In the data rows, the value 128 means zero.
Some points, one per row:
[118 100 116 142 143 132 128 106]
[128 114 132 123 136 140 120 132]
[ 85  87  27  90 148 154 122 106]
[ 58 178 163 176  70 164 136  93]
[ 50 251 141 181 139 124 223 167]
[135 147 165 189  66 255 206  88]
[149 121 162 138 105 151 137 152]
[ 94   0   0  52 123 200 196 118]
[145 114 102 140 141 107 144 184]
[105 169 105 141 116 133 124 201]
[ 82 110  36 109 144 148 151   2]
[184  93 132 101 163  89 107 117]
[255 128 131  93  23  64 133 196]
[ 91  69 126  98 142 152 150  87]
[143 120 131 101 112 131 129 124]
[173 133  77 175 169  51  96 107]
[119  74  89 114 195 131  80 119]
[140 136 112 136 117 129  90 156]
[116 164 166 134 167 161 106 221]
[126 148 181 148 100 111 106 143]
[100  45  95  85 142 111  79  85]
[126 117 146 130 126 141 134 130]
[120 103 130 119 106 150 151  87]
Then 12 other points, each followed by its number:
[255  32 255  93 195 135 110  61] 0
[115 131 158 100  80 132 132 153] 1
[149 160 126  92 141 113 135 162] 2
[142 129 152  95 105 132 118 154] 3
[143 124  93  92 150 105 106 154] 4
[ 90 132 133 157 155 135 108 140] 5
[138 126 163 134 158 137 133 124] 6
[168 188 137 173 145  80 174  63] 7
[145 112 110 140 129 124 140  79] 8
[ 43 115 115  99 104 171  28 176] 9
[134 110 124 118 124 134 125 169] 10
[ 85 141 147 144  92 137 154 126] 11
Which three of these numbered points are nearest to each point below by angle, seen from the average point of the first points? Their numbers follow each, nearest first.
[119 142 138 126  84 110 133 181] > 1 3 10
[217 209 167  84 128  97 210 139] > 2 7 3
[122  82  74 115 115 117 122  72] > 8 4 0
[100  93 106 131 106 161  94 109] > 9 5 11
[158  56 175 103 116 138 125 107] > 0 3 6
[129 104  91 133 116 135 122 109] > 8 4 9
[ 50  36  93  57 135 196  88  68] > 9 0 8
[134 185 236 181 181 120 112 109] > 6 5 7
[150  93 122 123 121 130 125 118] > 0 8 3
[138 204 255  96  35 130 183 120] > 1 11 3
[116 160 152  25  72 148  50 211] > 3 1 9
[190  92 174  82 192 127 101 108] > 0 6 4
[ 67 121  86 111  88 150 114 130] > 9 11 1
[118  94  95 136 114  94  94  63] > 8 7 0
[128  90 103 129  96 140 133  24] > 8 7 0
[ 55  65  54 108 106 115  92 103] > 9 4 5
[157  78 160 132 159 118 129 118] > 0 6 8
[255 175 204 104 112 102 151 151] > 3 2 6
[140 113  89 115 148 137 114 148] > 4 10 2
[150  56  71  87 160 107  91 118] > 4 0 8
[140 131  99  80 129 116 113 165] > 4 2 10
[118 136 100 130 119 138 102 114] > 9 5 4
[ 58 157  91  89  96 133 114 204] > 9 1 10
[129  89 144  85 147 109 103  88] > 0 8 6
[126 169 203 182 169 146 136 143] > 6 5 7
[140 139 145 131 134 143 115 131] > 6 3 0
[173  72 141 142 125 152 119 197] > 10 3 0
[ 86 127 112 129  68 144 176  98] > 11 1 8
[144 167 138 181 116 115 131 113] > 7 11 6
[ 84 192 174 195  70 141 158 115] > 11 7 1
[147 122 115  99 164  74 126 144] > 4 2 10
[104  65  83  93 152 171  94  96] > 9 0 4
[138  96 155 136 120 137 111 102] > 0 6 8
[117 149 124 159 168 138 120 152] > 5 6 2
[ 81 203 175 175 103 137 172 172] > 11 1 5
[164 174 165 177 123 100 181 107] > 7 6 8
[152 128 182 156 228  49 135 136] > 6 7 0
[118 141 137 155 122 123 107 136] > 5 11 6
[184  92 103 172  94 102 106 180] > 10 4 3
[147 106 113 139 119 113 160 166] > 10 2 4
[137 172 140  56 123 109 125 220] > 2 3 10
[164  55  42 118  93 139 204 104] > 8 0 7
[109 147 148 167 112 151 165 166] > 11 1 5
[119 119 101 115 119 153 122 111] > 9 8 4
[120 142 158 102  79 136 142 105] > 1 11 3
[163  68 126 102 171  91 106  92] > 0 8 4
[130 129 119 122 127 118 128 137] > 2 4 3
[189 160 187 219 140  49 162 102] > 7 6 8
[114 130 129 131 107 130 131 112] > 11 1 7
[158 127 157 130 132 128 121 192] > 10 3 2
[125 146 167 165  96 161 158 122] > 11 1 6
[151 109  29 207  77 184 247 255] > 10 11 2
